[[116 134]
 [119 119]
 [112 126]
 [113 105]
 [103 133]]
=>
[[116 134]
 [112 126]
 [103 133]]

[[109 134]
 [116 113]
 [130 134]
 [119 155]]
=>
[[109 134]
 [130 134]]

[[136 130 136 129 132 124 134]
 [131 128 130 126 129 129 129]
 [126 138 129 113 108 134 122]
 [127 126 125 125 127 131 126]
 [123 125 126 136 128 125 133]
 [129 128 122 131 127 154 138]
 [119 122 116 127 123 134 123]
 [141 133 139 124 132 126 132]
 [127 138 124 133 146 144 118]
 [130 131 123 129 122 139 133]
 [129 135 125 121 115 133 127]]
=>
[[136 130 136 129 132 124 134]
 [126 138 129 113 108 134 122]
 [123 125 126 136 128 125 133]
 [119 122 116 127 123 134 123]
 [127 138 124 133 146 144 118]
 [129 135 125 121 115 133 127]]

[[149 112 125 149 125 107 105 127 154 108 107 108 147]
 [155 148 120 121 129 120 108 155 121 102 113 100 109]
 [110 103 118 115 153 127 133 105 120 138 130 140 150]
 [116 152 106 119 150 136 130 111 119 118 106 105 106]
 [146 145 124 151 109 120 109 143 150 114 107 105 123]
 [157 112 128 137 136 129 120 116 130 104 111 102 116]]
=>
[[149 112 125 149 125 107 105 127 154 108 107 108 147]
 [110 103 118 115 153 127 133 105 120 138 130 140 150]
 [146 145 124 151 109 120 109 143 150 114 107 105 123]]

[[131 119 133 100 129 140 146 138 156 151 136]
 [120 151 125 129 102 133 154 156 129 121 133]]
=>
[[131 119 133 100 129 140 146 138 156 151 136]]

[[118 108 118 150 120 125]
 [115 109 117 149 114 121]
 [129 147 118 128 111 121]
 [123 120 142 122 147 125]
 [118 115 114 149 110 120]
 [125 126 142 120 144 124]]
=>
[[118 108 118 150 120 125]
 [129 147 118 128 111 121]
 [118 115 114 149 110 120]]

[[143 124 107 132]
 [144 123 107 133]
 [147 123 113 133]]
=>
[[143 124 107 132]
 [147 123 113 133]]
